Each named turn below is shown by a few rows before and after it. Which turns, in which order, take the first row of each later pair to the second? The first pair is answered.
gefud:
[ 32  17 -46   8   1  25  -7   1 -12  17 -15  12  -7  -1  -1  17] -> [ 38  19 -43  12  -1  16  -2  -7 -10  31  -9   9  -6  -8   3   5]
[ 12 -21  -4  14  18 -10 -11 -24  -4  14   7  23   7 -26  -1  -5] -> [ 24 -23   4  -1   9 -25   8 -20  -3  11  10   7   0 -29  -3  -2]
[ 11 -14  -5  -6   7 -22  23  -5  -3  18  37 -19 -15 -15   8 -11] -> [  6 -23  -9 -25   4 -11  24  11  -6 -10  26 -25 -23  -9   3  11]
Kovi:
[ 23 -10  23 -19 -27 -14  32 -17  -8  19   2  -7 -18 -24  16  -2] -> [ 19   3 -13 -20 -22  -6  25  -9  -6  45   6  -4 -23 -15  24   0]
[-11  36 -11  10  -6  -2   8  25  18  29   6 -20  -3  -1  14 -16] -> [ -7  24  34  20  -9  -9  11  15  20   3   2 -20   5 -15   7 -27]
[  9  -9  16  11   3 -13   0 -24  -9  33  15  11  17  -7   0 -21] -> [ 17 -18  20  -5  -3 -21   9 -24 -18  18  16  13   8  -6  -5  -6]
sasug:
[-18  19 -14 -24 -14 -11  21  24  -5  11   2 -13 -24  -2  -7  38] -> [-37   2  29  20   4  13 -12  11  -5 -22  -9  17   8 -15 -17  21]
[ -6   3 -32   7  13  -1 -15  17 -23  -6 -24   0  12   5 -11  17] -> [  5   4   8  27  12 -24  -2   4 -13   3 -21 -13  26 -14  -8 -15]
[ -3  -8  28  11  -8  -5   7 -11   3 -12  -2  -4  10 -12  -4  -3] -> [  3  -1  -8 -18 -19  -8  19   3  -1  -3   2 -14 -12   4   0  17]
[ -2 -25  16 -21 -15   9   9  17  -9 -76 -14   4   1  -4 -17  21] -> [ 16 -16  41 -16 -25 -24  38   8   4 -49  -4 -22   6 -19 -12  -6]
Then:
Each pair is two turns apart.
[ -7   0  -3 -22 -10   1   5 -23 -17  16  16  10 -28   6  -1  18] -> [-19   6  24  16   5  10 -14 -28  -3  22  13   8  -3 -12   2 -15]	Kovi, Kovi
[ 21 -11  47 -13 -23 -35  36 -15  -6 -10   5 -26  -8 -17   2  -6] -> [-19  14 -58 -10   7  36 -22  21  -5  15   1   6  -8  19  15  20]	sasug, Kovi
[-23  17  30  20  13 -25  -1  -5   5  14  10  28  18  -8   3 -22] -> [-14   7  36 -24  -3 -33  23  16   0 -29  -1   0  -3   0  -2   7]	gefud, gefud
[ 10 -17 -15  13  -2   8  -1   8 -38 -14  24  43   0  14   2  13] -> [ 21  -9 -25   0 -11  -9  20  12 -32   6  30  25 -11  16   8  12]	sasug, sasug
[-13   5   0   4  20  19 -15  18  -4 -13 -10 -17  13   5   3  -8] -> [-13  -1  12  11  23  15 -16   8 -10 -17  -8  -6  19   5  -3  -8]	Kovi, gefud
[  3  11  -6  28 -14 -10  -5  -9  13  47  10  -2  11  -4  -5 -24] -> [ 20 -11  12  -6 -33 -36  19 -18  -6   9  12  -3 -11  -2 -19   5]	Kovi, Kovi
[ 19   3  28   9  -4 -26  13 -14 -22 -22  27 -16   1  -6 -23 -23] -> [  3  -5  22  16   6  -6 -10 -11 -29 -42  20   4   8   0 -31  -7]	sasug, sasug
[  0  -2  42  34  12  18 -33   8  22 -51 -22  17  20 -25  -2 -39] -> [ 14   6 -63 -45 -10   8  -5  28  -6 -25 -10  20 -40  20  -2  30]	Kovi, Kovi
[ 16  26  10 -17   2 -13  20  -8  -4 -14  16  -4 -32 -10 -12  16] -> [  2  43   5  20  21   7  -4  -1  15  14  14  -2  -9 -15   1 -14]	Kovi, Kovi
[ -2   5 -18 -19  13 -14  -3  -1   3  25  -2   5 -15  -4   8   4] -> [ -1   7  10 -10  10 -20   4  -3  10  21  -5  -8  -7 -17   6 -13]	Kovi, gefud
[-12   2   1  -8   1  19 -10  30  12 -33 -11 -28   1  14   1   8] -> [-13  -8  27  10   2  15 -17  11   6 -41  -9 -12  12   4  -7  -2]	gefud, Kovi
[  1  10 -31   8   4  -3   4 -26  -7  41  17   9 -14   5   8   4] -> [  3  16 -14  23   7  -4   4 -19   6  45  12  -4  -4  -4  16 -17]	gefud, Kovi
[-4  8 -5  4  0 -3  7 -6  3 17  3  6 -2  8  7 -5] -> [-8  1 13 14  5  6  1 -7 -3 -2 -3 14  4  3  1 -2]	sasug, Kovi
[ -6  13   1   6   0   8  -6  30  21 -10 -13 -15  11   2  12 -27] -> [  5   5  -3 -20 -13  -3   9  32  10 -29 -12 -21  -4   6   5  -4]	Kovi, sasug
[ -1   0  54  21  -7  -6  -5  -1  13 -12 -12 -12  15 -11  -2 -15] -> [-16  -9  23  12  -1  27 -30  12   0 -35 -18  11   7   2  -9  18]	sasug, sasug
[ 26   0  -6   0   0  -6   8 -56 -22  42  34  40   7  18  -4 -17] -> [ 23   0 -30 -14   0   2   2 -45 -29  40  33  43   0  29  -5   2]	Kovi, sasug
[  5  13  -6 -14 -12 -10  12  24   7 -11  -8 -22   3   5   7  -4] -> [ -3  15 -12  -3  -5   3   1  28  10  -8 -10 -15  10   3   9  -8]	Kovi, gefud
[ 27   6  30   8  -7 -33  21 -20   1  30  15 -12 -13   0   6 -19] -> [ -1  -9 -19  -5   9  19 -22  -3 -22  -9   4  31 -22  27  -5  34]	Kovi, sasug
[  6  17  30  31   8   0   8  15  25  23  -5 -35  17 -24  15 -50] -> [ 28   4  -9 -39 -19 -27  45  15  -5   4   1 -37 -32   2   5  11]	Kovi, Kovi
[ 19  29 -19   0  -9 -24  18 -16   4  72  20  -8  -5  -5  20 -25] -> [  3  15  29  45   6  -5  -8 -32   4  46  10  15  25 -19  10 -46]	sasug, sasug
[  5   3 -43  -4  -5  15  10   5  -2  14   2 -10 -18   7  23  13] -> [ -7  -6   2  37  10  26 -16 -13   1   0  -6  10  12 -10  16 -12]	gefud, sasug
[ -8   4 -26  -1  11  13  -7  19  15  -2  -8 -10   1  18  -2  15] -> [-10   6   7  23  13   2  -8   6  24  10  -6 -11  20   4  -3 -14]	Kovi, gefud
[-15   6 -18   0  10  26 -18  18   3 -13  -8   6   3   6   3  10] -> [ -1  14 -27 -14   0   8   5  22   7   8  -3 -11  -9   8  10   8]	sasug, sasug
[ -8  26  -6  -8  -4  -2  -8   9  -6  23  -8 -10  -1 -19  -5 -13] -> [ -5  22  -8 -19  -8  -1  -2  17  -6   8 -15 -17  -4 -16  -5  -3]	gefud, gefud
[ -4  -3 -63 -33  -3  17 -16  44 -11 -20  13  -2  -9  29  10  29] -> [  8 -17  54  33   1 -18  -6   1   7 -25  12 -10  40 -24   5 -47]	sasug, gefud
[ 10  13 -11  -5  -4 -19  15 -11  -6  39  14   8  -3  -1   8  -6] -> [  6  23 -24  -1   2  -4   7   6   6  37  10  -5   1   3  15 -12]	gefud, Kovi
[ -6   4 -18  -9   4  19 -22  20   8  -2   4   5  -7   4   1   0] -> [ -1  -8  17  -6  -1   9 -14  11   4 -28   0   4  -3  -9  -6   0]	Kovi, Kovi
[  1   2 -14  11  11 -19   1 -33  14  43  30  -7   1 -16  23 -36] -> [  3 -12 -19 -47  -7 -11  18   6   4 -31   7 -37 -27   0  14  16]	gefud, gefud
[-11 -20   1   3  -2 -21  11 -36 -10   7  16  -2  14   2  -3 -15] -> [-23 -27  -6   8   4  -8  -5 -36 -13  -6  13  11  17   2  -8  -7]	sasug, sasug
[ 17  12  -3 -19   0   2  -7  26 -18 -24  -4  14  -6  -9  18  15] -> [ 14  21  16  11   7   0 -11  16  -6  -4  -4   7  13 -23  21 -17]	Kovi, sasug
[  0   9 -15  31   9  -4  -6 -34   1  56  16  27  17 -10  11 -31] -> [ 22 -21  44  -7 -21 -36  34 -32  -9 -19   5  -2   0 -23  -7 -11]	Kovi, gefud
[ -2 -21   2  -8   6   2 -10  -5 -10 -21  -2  14  -6   1 -12  19] -> [  4 -12  24  16  11 -12  -3 -13   5   5   3   1   8 -16  -4 -16]	Kovi, sasug
[ 15  -6  11   3  -8 -17  -1 -16 -12   2   9  23  -1  -8  -5  11] -> [  6   5 -11  12  -1  -7 -12 -10  -7  24  10  22   4  -4   0   5]	Kovi, Kovi
[  0 -19  24  13   6  20 -18  -2  -7 -50  -8  26  -7   3 -10   4] -> [ 30  13  -8 -18 -10 -23  30   3   8  19  10 -19 -31   8   8  -9]	sasug, Kovi
[ 16 -18 -13 -41 -28 -21  15 -31  -1   8  17   1 -18  10  -9  35] -> [ 21 -19  27 -17 -26 -36  21 -46   8  13  20  -7  -2  -8  -9   8]	sasug, sasug
[ -6   6   5  -6   6  10  -4  39  24 -20 -13 -31  14  -2  11  -5] -> [ -7  11   4  20  14  11 -15  27  28   6  -4 -19  25  -6  14 -25]	gefud, gefud
